Each row of this table is followed by its label. One hidden rule gives the labels. It looks at one to three of the table's principal directions, none of them among the few with the most spread.
[ 0.6 -0.1 -1.8  2.9 -1.2 -0.2 -2.4 -2.   0.7  1.3 -0.7 -0.2  2.5  2.6
  1.7 -1.   0.6  0.4 -1.1  0.1  0.1  3.5  0.7  0.1  0.1  1.5 -1.  -0.8
  2.9 -0.4 -0.9 -1.2] r
[ 0.   1.2 -0.8 -2.7  0.1  1.5  1.1  2.  -0.3  0.   1.  -0.8 -0.8 -2.
 -1.2 -0.5 -0.9 -0.3  0.   0.6 -0.6 -1.2  0.2  0.1  0.9 -0.4  0.3  1.2
 -2.7  0.5 -0.1  1.3] r
[-1.6  0.4  0.  -1.   1.4  0.4  0.5  1.1  0.3  0.2  0.3 -1.1  0.3  0.1
 -1.2 -1.8 -1.3  0.1 -0.2  0.1  0.1 -1.1 -0.2 -0.4 -0.2  0.   0.5  1.
 -1.8 -0.1  0.5  1.9] m
[ 0.1  0.2 -0.7  0.5  0.2  0.8 -1.9 -0.4  0.3  0.1  0.  -2.1  1.4  0.5
 -0.1 -0.9  0.3  0.7 -0.1  0.1  0.8 -1.   0.2 -0.5 -0.9  0.7 -0.2  0.9
 -0.8  0.5 -1.   0.9] n
[ 0.2 -1.2  1.7 -0.8  2.3  0.4  1.5  0.   0.  -0.3 -0.1 -1.4 -0.4  0.9
 -0.9 -0.4 -0.8  0.5  0.4 -0.6  1.  -2.  -0.3  0.3 -1.  -0.8 -0.3  0.
 -1.1 -0.6  1.   3.3] m
[-0.9 -0.9  2.5  0.5  1.2  0.1  0.3  0.   1.  -1.6 -0.5  0.2  0.4  0.7
 -1.5  0.7 -0.9 -0.2 -0.4 -1.   1.  -1.3 -1.  -1.2 -1.1  0.6 -0.7 -0.3
 -0.6  0.1  1.9  0.5] r
[ 0.5 -1.8  1.3  1.2  0.3 -0.5 -1.4 -1.1  1.5 -0.5  0.1  0.1  1.3  0.8
  0.7  1.   0.4 -0.7  0.2  0.3  0.4  0.1 -0.7 -1.  -0.8  1.4 -0.8 -0.9
  0.8  1.2  0.6 -1. ] m
[-0.3  0.7 -2.8  0.8 -1.3  0.7 -2.  -0.5 -0.5  0.9 -0.4 -1.6  0.4  0.4
  0.4 -2.   0.6  0.6 -0.2 -0.2  0.5  0.   0.3  0.5 -0.1 -0.1  0.3  1.4
  0.3  0.2 -2.7  0.1] r
[ 0.1 -0.3 -0.3 -1.1  0.6 -0.1  0.6 -0.4 -1.   1.4  0.4 -0.2 -1.   0.
  0.6 -0.4  0.8 -0.3  0.9  0.8  0.1 -0.7  0.1  0.9  0.6 -0.7  0.7 -0.1
  0.6  0.7 -0.6  0.6] m
[-0.5 -2.7  1.8  2.6  1.7 -0.9 -3.4 -2.7  1.2 -0.7 -0.6 -1.   2.4  1.6
  1.7 -1.   0.5 -0.5  0.7  0.8  1.1 -0.4 -0.5 -1.4 -1.8  1.1 -0.7 -0.2
  1.6  0.3 -0.7 -0.2] n
[-0.3 -0.5  1.6 -1.2  1.6  0.1  1.  -0.5 -0.9  0.5 -0.2 -1.  -1.1  0.1
 -0.7 -0.2  0.   0.   1.2 -0.2  1.1 -2.3 -0.1  0.1 -0.1 -0.8  0.4  0.2
 -0.5  0.3  0.3  1.2] r
[ 0.  -2.1  1.5 -0.1  1.9  0.6 -0.2 -2.1 -1.2  0.7  0.  -1.4 -0.2  1.9
  0.5 -1.8  0.4  0.1  1.2 -0.2  1.7 -1.5  1.   0.5 -1.2 -0.6 -0.5 -0.1
  1.  -1.   0.6  3. ] m
[-0.4  0.2  2.1 -3.   1.2  1.1  2.3  1.  -0.1 -0.5  0.8 -1.  -2.3 -0.1
 -1.9  0.4 -0.8 -0.2  0.4  0.1 -0.3 -2.4 -0.2 -0.8 -0.6  0.5  0.1  0.3
 -2.3  1.1  2.   1.6] m
[ 0.2  1.6 -2.3  1.1 -0.5  0.7 -0.6  0.1 -0.7  1.5 -0.8 -2.1  0.6  1.5
 -0.7 -0.9  0.7  2.4 -0.9 -0.4  1.1 -0.3  0.   1.1 -0.2  0.   0.4  0.6
  0.1  0.1 -1.1  1.5] n
[-1.2 -0.4  1.1 -0.7  1.9  0.8 -0.1  0.   0.  -0.5  0.5 -1.5  0.7  0.6
 -0.6 -1.6 -0.8 -0.1  0.   0.   0.5 -1.8  0.1 -0.9 -1.2  0.3 -0.2  0.8
 -1.7 -0.2  0.3  2.5] m
[ 0.8  1.3 -2.7 -0.1 -2.5  0.6 -0.2  0.6  0.5  0.1  0.   0.8 -0.4 -0.9
  0.2  0.4 -0.1 -0.4 -1.  -0.2 -1.1  2.1  0.2  0.6  1.1  0.1 -0.2  0.4
  0.4  0.2 -1.3 -1.8] r
[ 2.2 -2.2  0.6  1.1 -0.8 -0.9 -0.8 -2.5  1.3 -1.9 -0.3  2.2  0.3 -0.4
  2.7  1.7  0.1 -2.   0.3  0.  -1.2  3.   0.8  0.1 -0.2 -0.2 -1.5 -1.2
  2.8 -1.5 -0.9 -2.2] n
[ 1.   1.9 -2.3 -0.4 -1.6  0.3  0.7  0.7 -0.4  0.7 -0.2 -0.1 -0.7 -0.5
  0.   0.3  0.1  0.5 -0.7 -0.3 -0.8  1.3  0.4  0.9  1.  -0.4  0.2  0.4
 -0.2 -0.2 -1.4 -0.8] n
[-1.   1.  -0.8  0.7 -1.3  1.1  0.1  0.7 -0.6 -0.7 -0.4  0.5 -0.2  0.6
 -1.1 -1.1 -0.6  0.7 -1.5 -1.4  0.2  0.5  0.1  0.  -0.4  0.  -0.5  0.7
 -0.1 -1.2  0.2  0.5] m
[-0.6  1.3 -0.4 -1.5  0.7  0.5  2.3  1.5 -1.1  0.1  0.   0.  -1.  -0.8
 -1.2 -0.8 -1.3  0.4 -0.4 -0.7 -0.1 -0.5  0.1  0.9  0.8 -1.7  0.5  0.8
 -1.6 -1.4 -0.2  1.8] m
[ 0.6 -0.2 -0.1 -0.3  0.9 -0.1  1.1  0.7 -0.4  0.2 -0.3 -0.5 -0.2 -0.3
 -0.1 -0.4 -0.5  0.8  0.3 -0.4  0.2 -0.3 -0.1  0.9  0.2 -1.3  0.2  0.2
 -0.8 -1.1 -0.4  1.7] m
[ 1.3 -1.6 -0.9  1.8 -1.4 -0.5 -1.3 -2.   0.8  0.3 -0.8  0.2  0.4  1.3
  1.3  0.1  0.6 -0.5  0.2 -1.3  0.6  1.7  0.3  0.5 -0.2  0.  -0.8 -0.6
  2.4 -0.5 -1.  -1.3] r
[-2.7 -1.2  4.1 -1.2  3.2  0.   1.4  0.6  0.1 -1.8  0.4  1.5  0.7 -0.7
 -1.6 -0.9 -2.5 -1.8  0.2 -0.6  0.7 -1.8 -0.3 -1.5 -0.3 -0.7 -0.4  0.
 -1.6 -1.5  2.9  1.7] r
[-0.5 -1.5  1.3  2.2  0.2 -1.9 -1.4 -1.2  1.3 -2.  -0.1  2.3  1.7 -0.2
  1.5  1.5  0.3 -1.8 -0.3 -0.4 -0.2  0.7 -0.9 -1.2 -1.   0.3 -0.6 -1.1
  1.4 -0.3 -0.6 -2.3] n
[ 0.4 -2.1  4.2 -1.6  3.1 -1.6  3.9 -1.1 -0.6  0.  -0.2  1.4 -1.8  0.4
 -0.2  1.7 -0.6 -1.2  1.8 -1.2  0.8 -1.5  0.   0.7  0.1 -2.1  0.1 -1.9
  0.7 -1.3  2.3  1.3] n
[-0.8  0.3  1.9 -3.2  3.9 -0.1  4.3  2.1 -1.8  1.8  0.3 -1.4 -1.5 -0.8
 -2.5 -0.7 -1.2  1.4  1.8 -0.9  1.8 -3.9  0.4  1.7  1.  -3.3  1.7  0.1
 -2.8 -1.4  2.6  5. ] n
[-0.4 -0.9  0.2 -0.6 -0.6  1.4 -1.3  0.   1.  -0.8  0.6 -0.6  0.5 -0.2
 -0.8 -0.6 -0.6 -1.1 -0.1 -0.5  0.6 -0.9  0.1 -1.2 -0.5  0.9 -0.8  0.7
 -1.   0.8  0.6  0.1] r
[-0.4 -0.9  3.3 -2.9  3.8 -0.4  2.8 -0.8  1.1 -0.7  0.7  0.5 -0.2 -0.4
 -0.1  0.2 -2.5 -2.6  0.7  0.4 -0.9  0.   0.7 -0.7  0.2 -0.6 -0.3 -0.7
 -0.9 -1.1  1.8  1.5] r
[ 1.5 -0.2  0.3 -2.3 -0.3  0.1  1.   0.3  1.1 -1.6  1.1  0.3 -1.5 -1.9
  0.8  1.7 -0.4 -1.9  0.3  0.7 -2.2  0.1 -0.2 -0.7 -0.2  0.4 -0.4  0.2
 -1.5  0.9 -1.2 -1.1] n
[ 0.   1.6 -3.1  2.1 -1.9 -0.2 -2.4 -0.6  0.3  0.2 -0.8 -0.4  1.6  0.3
  1.2 -1.3  0.2  0.7 -1.2  0.  -0.8  2.6  0.5  0.1  0.1  0.5 -0.1  0.9
  1.  -0.8 -2.9 -1.7] n
[-0.4  0.9  1.4 -1.1  1.7 -0.7  2.3  0.9  0.3 -0.6 -0.4  0.7 -0.3 -1.
 -1.3  1.4 -1.2  0.   0.  -0.6  0.1 -0.8 -0.3  0.2  0.5 -1.2  0.6 -0.3
 -1.1 -0.8  1.2  0.5] n
[-0.2  0.1 -1.2  0.4 -0.5  0.  -0.9 -0.2  0.2  0.  -0.1 -0.1  0.4 -0.3
  0.2 -0.2  0.4 -0.1 -0.1 -0.1  0.3 -0.2 -0.1  0.3  0.  -0.2  0.2  0.3
  0.3  0.3 -0.8 -0.1] r
[ 0.1  1.2 -1.1  0.1 -0.9 -0.3  0.1  0.6 -0.2  1.4 -0.1  0.1  0.  -0.2
 -0.4  0.6  0.6  0.5 -0.1  0.   0.2  0.4 -0.1  0.4  1.2  0.   0.6 -0.3
  0.3  0.9  0.  -1.2] r
[-1.3 -0.4  2.8 -3.7  4.   0.2  3.1  1.2 -0.6 -0.5  1.1 -0.1 -1.  -1.6
 -0.9 -0.9 -2.1 -1.4  1.1  0.9 -0.5 -2.2  0.1 -0.2  0.4 -1.5  0.6  0.5
 -2.8 -0.8  1.3  3.1] m
[ 0.  -2.   0.5  1.2  0.  -0.2 -1.5 -1.6 -0.3 -1.1 -0.4  0.3  0.3  0.1
  1.2 -1.   0.3 -0.5  0.8 -0.7  0.8 -0.2  0.7  0.1 -1.1 -0.9 -0.6  0.3
  1.2 -1.7 -0.9  0.4] n
[ 0.2  2.4 -3.7  1.1 -4.2 -0.7 -0.4  1.2  0.7 -0.8 -0.1  4.  -0.2 -2.3
  1.1  2.   0.4 -1.  -2.1  0.5 -2.8  4.5 -0.3  0.7  2.   0.3  0.3 -0.3
  1.9  0.2 -1.7 -5. ] m
[-0.7  0.9 -1.8  1.2  0.3  0.4 -0.9 -0.2 -0.3  1.7 -0.8 -1.6  1.2  1.8
 -0.1 -2.3 -0.2  1.5 -0.8  0.2  0.5  1.   0.1  0.6  0.2  0.3  0.3  0.6
  0.5 -0.3 -0.8  1.3] m
[-1.  -0.3  1.1 -0.6  0.5  0.7  0.3  1.  -1.8  0.9  0.2 -0.5 -0.7 -0.1
 -1.7 -0.7  0.6  1.3  1.1 -0.5  2.  -2.9  0.2  0.3  0.1 -0.8  0.5  0.2
 -0.8  0.1  2.1  1.8] m
[-1.9  1.4  0.7  1.8  0.7 -0.1  0.6  0.2 -0.9  0.5 -1.1 -0.3  0.5  2.4
 -1.8 -0.3  0.2  1.9 -1.5 -1.1  1.4 -1.1 -1.3 -0.1 -0.8  0.5  0.4 -0.3
  0.3  0.2  1.   0.9] n
[-0.7 -1.7  2.7 -0.6  3.5  0.4  0.3 -0.5 -0.9 -0.4  0.3 -2.3  0.5  0.9
 -0.6 -1.4 -0.3  0.5  1.1 -0.2  1.9 -3.9 -0.3 -0.5 -1.9 -0.7 -0.1  0.5
 -1.9 -0.4  0.4  4. ] n
[ 0.  -0.6 -1.1  3.8 -1.9 -0.8 -2.7 -2.   0.  -0.2 -1.   1.1  1.5  1.8
  1.6 -0.1  1.4  0.3 -0.9 -0.5  0.4  2.1 -0.3  0.  -0.7  0.9 -0.7 -0.6
  3.2 -0.3 -1.5 -2.2] n
[ 0.7 -1.4  1.6 -1.8  2.4 -0.1  2.4 -0.7  0.1  0.6  0.  -0.7 -0.8  0.4
 -0.3 -0.2 -1.3 -0.8  1.2 -0.9  0.7 -0.8  0.4  0.8  0.3 -1.6 -0.2 -0.4
 -0.4 -1.1  0.8  2.4] r
[-1.  -0.2  1.1  1.3  0.8 -0.1 -0.5 -0.1 -0.2  0.  -0.9 -0.1  0.8  0.8
 -1.  -0.3 -0.1  1.1 -0.2 -0.6  1.5 -1.  -0.6 -0.2 -0.3 -0.1  0.  -0.1
  0.3 -0.3  1.1  0.5] n
[-1.   2.4 -1.9  0.3 -1.1  0.7 -0.6  1.2 -1.3  1.6  0.1 -0.1  0.7 -0.1
 -0.7 -1.   0.5  1.2 -1.   0.5  0.2  0.4  0.   0.3  1.2  0.4  0.7  0.6
 -0.3  0.7 -0.4 -0.4] n
[ 0.6  1.9 -2.2 -0.9 -0.5 -0.2  0.6  1.2  1.3  0.9  0.2 -0.8  0.  -0.4
  0.2  0.1 -0.5  0.6 -0.7  1.4 -2.1  2.1  0.3  0.4  0.9  0.7  0.8  0.2
 -0.8  0.5 -0.4 -0.4] m
[-0.8 -1.5  2.   2.4 -0.7 -1.9  0.6 -0.9  1.  -1.9 -0.9  4.7  0.3  0.3
  0.6  2.  -0.6 -2.1 -1.  -1.4 -0.4  2.6 -1.3 -0.5  0.4 -0.1 -0.9 -2.
  3.1 -1.1  1.3 -3.5] m
[ 0.   1.1 -1.8  0.1 -0.9  0.5 -0.3  0.6 -0.6  0.2 -0.1  0.2  0.3 -0.8
  0.4 -1.3 -0.5  0.4 -0.5  0.2 -0.7  1.6  0.8  0.6  0.8 -0.6  0.1  0.8
 -0.1 -1.4 -1.1  0.1] n
[-1.4  0.5  1.7 -0.7  1.2  0.1  1.1  0.9 -0.8  0.   0.1  0.2  0.  -0.2
 -1.4 -0.3 -0.7  0.2  0.1 -0.3  0.7 -1.4 -0.2 -0.5  0.2 -0.3  0.3  0.
 -1.2 -0.3  1.7  0.9] n
[-0.3 -0.7  3.  -2.2  3.3 -0.7  4.8  0.1 -0.5 -0.4 -0.3  1.1 -1.7  0.1
 -1.3  0.8 -2.1 -1.1  0.4 -1.8  0.5 -1.2 -0.4  0.9  0.5 -2.5  0.1 -0.9
 -0.7 -1.9  1.6  2.5] r
[-0.6  2.7 -3.4 -0.7 -2.1  1.5 -1.2  1.6 -1.   1.3  0.3 -1.2 -0.2 -1.
 -0.6 -1.9  0.3  1.2 -0.6  1.  -0.7  0.5  0.7  0.4  1.1  0.4  0.9  1.8
 -1.1  0.7 -1.5 -0.4] r
[-0.8  1.3 -1.2 -1.9  0.9  2.8 -1.3  1.  -0.1  0.1  0.9 -3.6  0.7 -0.2
 -1.1 -3.  -1.1  0.8 -0.5  1.5 -0.1 -1.6  0.6 -0.8 -0.7  1.2 -0.1  2.5
 -3.2  0.8 -0.8  3.1] m
[ 0.8 -2.2  0.2  0.8 -1.1 -0.5 -1.2 -2.  -0.9  0.1  0.1  1.2 -0.8  0.1
  1.9  0.1  1.5 -1.2  1.4 -0.2  0.5  0.3  0.6  0.4 -0.2 -0.6 -0.4 -0.6
  2.5 -0.2 -0.9 -1.4] r
[-1.3 -2.2  4.  -0.9  3.1 -1.   1.2 -1.1  0.7 -1.6  0.   0.7 -0.2  0.
 -0.2  0.  -1.5 -2.   1.1 -0.4  0.4 -1.5 -0.3 -1.2 -1.  -0.6 -0.2 -0.4
 -0.3 -0.9  1.6  0.9] r
[ 0.7  3.2 -3.5  0.5 -2.5  0.6 -0.3  2.  -1.2  1.6 -0.2 -1.  -0.2 -0.4
 -0.7  0.1  1.3  2.8 -0.9  0.3 -0.2  0.6  0.2  1.1  1.   0.1  0.9  0.7
 -0.7  0.6 -1.1 -0.4] n
[-0.3 -1.7  2.9 -0.7  2.1 -1.4  2.7 -0.8 -0.4 -0.7 -0.3  2.2 -1.4 -0.1
  0.1  1.1 -0.7 -1.4  0.9 -0.8  0.2 -0.4 -0.2  0.7  0.2 -1.9  0.1 -1.3
  1.3 -1.6  1.6  0.6] m
[ 2.2  0.7 -0.5 -2.1 -1.4 -0.2  2.9  1.7 -0.1 -0.1  0.5  1.3 -2.8 -2.
 -0.2  3.   0.4 -0.3  0.3  0.1 -1.6  0.4 -0.5  1.1  1.4 -0.8  0.4 -0.7
 -0.7  0.9  0.  -1.3] m
[-1.5  1.1  0.   0.4  0.3  1.6 -0.5  0.7 -0.8  1.  -0.4 -1.5  0.6  1.5
 -2.1 -1.5 -0.2  1.7 -1.  -0.2  1.6 -1.4 -0.5 -0.2 -0.1  0.9  0.1  0.7
 -0.7  0.9  1.3  1.6] r
[ 0.2  0.   0.2 -0.4  0.3 -0.2  1.2  1.3  0.  -0.3 -0.2  0.4 -0.7 -1.
 -0.5  0.5 -0.4  0.6  0.1  0.2 -0.3 -0.2 -0.5  0.6  0.5 -0.8  0.4  0.1
 -0.7 -0.4  0.6  0.5] m
[-2.   1.4 -0.6  0.2  0.3 -0.5 -0.5  0.7 -1.4  1.1  0.3  1.1  0.9 -0.9
  0.2 -1.3  0.2  0.   0.   1.1 -0.2  0.3  0.3  0.   1.2 -0.4  1.1  0.3
  0.2 -0.2 -0.1 -0.7] n
[-0.5  0.1 -0.7  1.5 -1.5 -0.7 -1.3 -0.5 -0.3  0.7 -0.1  1.   0.3  0.7
  1.  -0.2  1.1  0.  -0.2  0.8 -0.6  1.5 -0.1 -0.3  0.2  1.1  0.2 -0.5
  1.7  0.7 -0.3 -2.2] m
[-0.4 -1.3  2.3 -0.3  1.8 -0.6  1.2 -0.7  0.7 -0.5  0.   0.3 -0.2  1.
 -0.2  0.4 -0.7 -0.8  0.3 -0.2  0.2 -0.6 -0.5 -0.5 -0.7  0.2 -0.2 -0.8
  0.2  0.   1.5  0.8] m
[-0.5  1.1 -1.2  0.1 -1.   0.1 -0.7  0.3  0.3  0.2  0.1  0.9  0.5 -0.7
  0.5 -0.6 -0.5 -0.5 -0.6  1.  -1.3  2.3  0.5 -0.2  1.1  0.6  0.1  0.3
  0.5 -0.1 -0.3 -1.6] m
Which label does each new row get?
[ 1.8 -3.9  4.   2.8  1.  -1.8  0.1 -1.2  0.3 -0.9 -0.8  0.8  0.3  1.8
  0.7  2.8  1.6  1.1  1.3 -1.   1.9 -1.3 -1.4 -0.1 -1.6  0.  -1.  -2.5
  1.7  0.   2.3  0. ]: m
[ 0.9  0.2 -1.4  0.1 -1.5 -0.5  0.5  0.3 -0.2  0.3  0.1  1.2 -0.7 -0.8
  0.7  0.9  0.7 -0.1  0.1 -0.2 -0.5  1.1  0.3  1.   0.8 -0.8  0.3 -0.5
  0.9 -0.3 -0.5 -1.1]: m
[ 0.1  1.7 -1.7  0.9 -1.7 -0.5 -1.2  0.4  0.7  0.2 -0.1  0.9  0.7 -0.7
  0.9  0.7  0.4  0.  -1.   1.5 -1.7  2.5 -0.3 -0.4  1.   1.4  0.3 -0.1
  0.7  1.1 -1.1 -3.1]: n
[ 0.3 -1.3  1.4  2.2 -0.7 -2.1 -1.2 -1.5  0.9 -0.2 -0.2  2.6  1.2  0.4
  1.5  2.2  1.2 -1.1  0.4  0.2 -0.1  1.8 -0.3 -0.7  0.2  1.  -0.3 -2.1
  2.8  0.6  1.1 -3.7]: n
[ 0.4 -1.1 -0.5  0.9 -0.2  0.6 -0.7 -1.2 -0.8  0.2 -0.9 -0.7  0.   0.9
  0.  -1.3  0.2  0.7  0.4 -1.5  1.8 -0.5  0.6  1.1 -0.4 -1.4 -0.5  0.4
  1.1 -1.6 -0.6  1.6]: r
[-0.5 -1.3  2.4 -1.1  1.5  0.5  0.4 -0.3  0.7 -1.2  0.5 -0.6 -0.3  0.1
 -0.7  0.1 -0.8 -1.2  0.3 -0.1  0.3 -1.9 -0.8 -1.4 -1.1  0.7 -0.6  0.2
 -1.4  0.9  0.7  0.7]: r
[-0.5 -1.1  0.6  0.  -0.4  1.  -2.8 -1.2  0.7 -0.3  0.7 -0.7  1.3  0.1
  0.2 -0.7  0.4 -1.4  0.4  0.7  0.6 -0.7  0.3 -1.7 -0.6  1.8 -0.8  0.4
  0.   1.6  0.2 -1. ]: r
[ 0.3 -1.7  1.7 -2.2  2.3 -0.9  1.8 -1.1  0.5 -1.   0.5  1.  -0.8 -1.5
  1.1 -0.1 -1.6 -2.8  1.6 -0.4 -0.6 -0.1  1.1  0.3  0.3 -2.2 -0.1 -0.2
 -0.1 -2.1 -0.3  1. ]: r
[-0.2  0.3  1.2  0.8  0.1  0.   0.8  0.5  0.5 -2.  -0.5  2.   0.8 -0.4
 -0.5  0.9 -1.5 -0.5 -1.4 -1.  -0.3  1.3 -0.4 -0.4  0.1 -0.2 -1.  -0.3
 -0.1 -1.6  0.7 -0.5]: n
[-0.1 -0.6  1.1 -0.9  0.6 -1.3  2.   0.   0.8 -0.8  0.2  2.8 -0.4 -1.3
  0.4  1.2 -1.4 -2.1  0.2 -0.5 -1.   1.6  0.4  0.3  1.2 -1.3  0.  -1.
  0.7 -1.6  1.1 -1. ]: r
[ 0.6 -1.2  0.2 -1.6  0.7  0.1 -0.1  0.3  1.3 -1.2  0.9 -0.4  0.  -1.7
  0.6 -0.1 -0.9 -1.4  0.9  0.4 -0.8 -0.4  0.6 -0.4 -0.4 -0.5 -0.2  0.6
 -1.4 -0.5 -0.2  0.8]: m
[-1.1  2.7 -1.9  0.2 -1.8 -0.1  0.2  3.2 -0.9  0.5  0.6  1.2 -0.1 -1.7
 -1.   0.9  1.   1.5 -1.2  1.3 -0.9 -0.1 -1.   0.2  1.2  0.5  1.3  0.3
 -1.2  1.6  0.3 -1.4]: m
[-0.3  0.9 -3.2  1.3 -1.7  1.3 -3.5  0.  -0.5  2.2 -0.1 -3.3  1.   1.5
  0.2 -2.9  1.6  2.3 -0.1  1.2  0.6 -0.2  0.3  0.  -0.5  1.7  0.5  1.6
 -0.1  1.7 -1.7  0.5]: m
[ 0.5  0.8 -2.5  3.  -3.3 -0.6 -2.9 -0.4  0.3  1.1 -0.6  0.3  0.7  1.
  1.3  0.5  2.2  1.3 -0.8  1.  -0.6  2.3 -0.6 -0.1  0.2  2.   0.2 -0.4
  2.3  2.  -1.3 -3.6]: m
[ 0.  -0.9  2.   0.2  1.6  0.4  0.3  0.   0.1 -0.7 -0.5 -1.   0.5  0.8
 -0.9 -0.3 -0.9  0.8  0.  -0.6  1.  -1.1 -0.3 -0.5 -0.9  0.  -0.7  0.1
 -0.9 -0.7  1.2  1.8]: n
[ 1.3 -0.7 -1.   0.1 -0.6  0.2 -1.2 -0.6  0.4  0.3  0.2 -1.6 -0.2  0.2
  0.8  0.   1.   0.4  0.7  0.4  0.  -0.5  0.2  0.1 -0.7  0.4  0.   0.3
 -0.1  0.9 -1.2  0.2]: m
[-0.9  0.   0.4  0.   1.1  0.8 -0.8  0.1 -1.3  0.7  0.2 -2.   0.5  0.8
 -0.6 -1.9  0.4  1.3  0.5  0.2  1.3 -2.2  0.1 -0.3 -0.8  0.1  0.2  0.9
 -1.2  0.1  0.   2.3]: n
[-1.1  1.  -2.3  3.6 -2.3 -0.2 -2.8  0.4 -0.7  0.6 -1.1  0.8  1.7  0.6
  0.2 -1.1  1.3  2.3 -1.1  0.1  0.8  1.5 -0.1  0.5  0.3  0.4  0.4  0.3
  1.9 -0.5 -0.3 -1.3]: m
[-0.3  0.  -0.1 -1.3  1.4  0.6  0.4 -0.4  0.3 -0.7  0.3 -0.1  0.8 -0.9
 -0.2 -0.5 -1.3 -1.4  0.  -0.7  0.5 -0.6  0.7  0.3  0.1 -1.3 -0.3  0.6
 -0.7 -1.3 -0.6  1.7]: r
[-0.1 -0.4  1.3 -3.3  1.4  0.4  1.3 -0.3  2.  -1.7  1.3  0.8 -0.1 -1.9
  0.3  0.1 -2.7 -4.   0.2  0.3 -2.1  1.   0.8 -1.4  0.5  0.1 -0.8  0.4
 -1.6 -0.5  0.  -0.4]: r
[-1.3 -1.4  1.6  1.2  0.8 -0.6 -1.6 -1.8  0.8 -0.8 -0.1  1.5  1.6  0.5
  1.1 -0.6 -0.5 -2.1 -0.2  0.7 -0.2  1.3 -0.3 -1.3 -0.2  1.  -0.7 -0.4
  1.7  0.1  0.1 -1.7]: r
[ 0.1  2.1 -3.2 -1.4 -1.5  2.1 -1.7  1.4 -0.6  0.6  1.2 -2.1  0.6 -1.4
 -0.3 -1.8  0.2  0.7 -0.4  0.9 -0.5 -0.5  1.3 -0.1  0.3  0.5  0.2  2.
 -2.3  0.5 -1.6  1.2]: n
[-1.  -0.1 -0.2 -0.2  0.7  1.1 -1.2 -0.4 -0.7  0.9  0.3 -1.5  0.8  0.7
 -0.4 -2.   0.1  0.3  0.3  0.4  1.1 -1.3  0.5 -0.2 -0.3  0.3  0.1  0.8
 -0.4  0.4  0.1  1.7]: r
[ 2.2  1.1 -2.7 -2.5 -2.4  1.6  1.8  0.6 -0.1 -0.1  1.1  0.1 -2.3 -0.9
  0.2  0.5 -0.1 -0.6 -0.5 -0.4 -1.8  1.6  1.6  1.3  0.6 -0.5 -0.5  0.3
 -0.4 -0.6 -0.7  0.6]: m
[ 0.3 -0.2  0.  -0.6  0.1 -0.4  0.  -0.8  1.4 -0.8  0.3  0.3 -0.1 -0.2
  1.   0.3 -0.7 -1.7 -0.1  0.5 -1.6  1.4  0.2 -0.7 -0.2  0.6 -0.3 -0.1
  0.2  0.1 -0.8 -1.2]: r
[ 1.7 -0.5 -1.4 -0.1 -1.5  0.7 -0.5  0.2 -0.5  0.5  0.5 -1.  -1.1  0.1
  0.9  0.   1.4  0.9  0.4  0.9 -0.5  0.1  0.2  0.7 -0.3  0.4 -0.1  0.2
  0.1  0.9 -0.8  0.3]: m
[-1.1 -1.2 -0.7  3.1 -0.5  0.2 -4.3 -2.4  1.  -0.1 -1.  -1.3  2.4  2.3
  1.5 -3.   0.   0.  -0.5  0.6  0.3  1.8  0.1 -1.3 -1.4  1.9 -0.9  0.9
  1.9 -0.1 -1.6 -1. ]: m
[-0.5 -0.6  0.   0.3  0.1  0.   0.1 -0.8  0.1  0.4 -0.4  1.   0.5  0.4
  0.  -0.7 -0.7 -1.  -0.1 -0.8  0.6  1.   0.3  0.3  0.8 -0.6 -0.4 -0.3
  1.3 -0.8  0.4 -0.2]: r
[-1.9 -0.2  2.1  0.2  1.4  0.5 -0.2  0.1  1.  -1.5 -0.2  0.7  1.6  0.1
 -1.9 -0.1 -1.7 -0.9 -0.9 -1.1  1.2 -0.9 -0.4 -1.4 -0.4  0.4 -0.7  0.1
 -0.7 -0.4  2.2  0.5]: r
[-0.2  2.9 -5.3  0.4 -2.3 -0.4 -0.9  1.7 -1.   3.1 -0.2  0.2  0.6 -1.4
  1.1 -2.3  0.3  1.4 -0.3  1.5 -1.5  3.6  1.3  2.   3.  -1.   1.7  1.
  0.8 -0.8 -2.2 -1.4]: m
[ 0.3  0.6 -0.9 -2.4 -0.2  1.1  0.9  0.9 -0.5  1.1  0.6 -1.1 -1.4 -1.
 -0.8 -1.  -0.4  0.2  1.   0.   0.  -0.6  1.4  0.7  0.9 -0.9  0.6  0.8
 -1.2 -0.3  0.7  1.4]: r
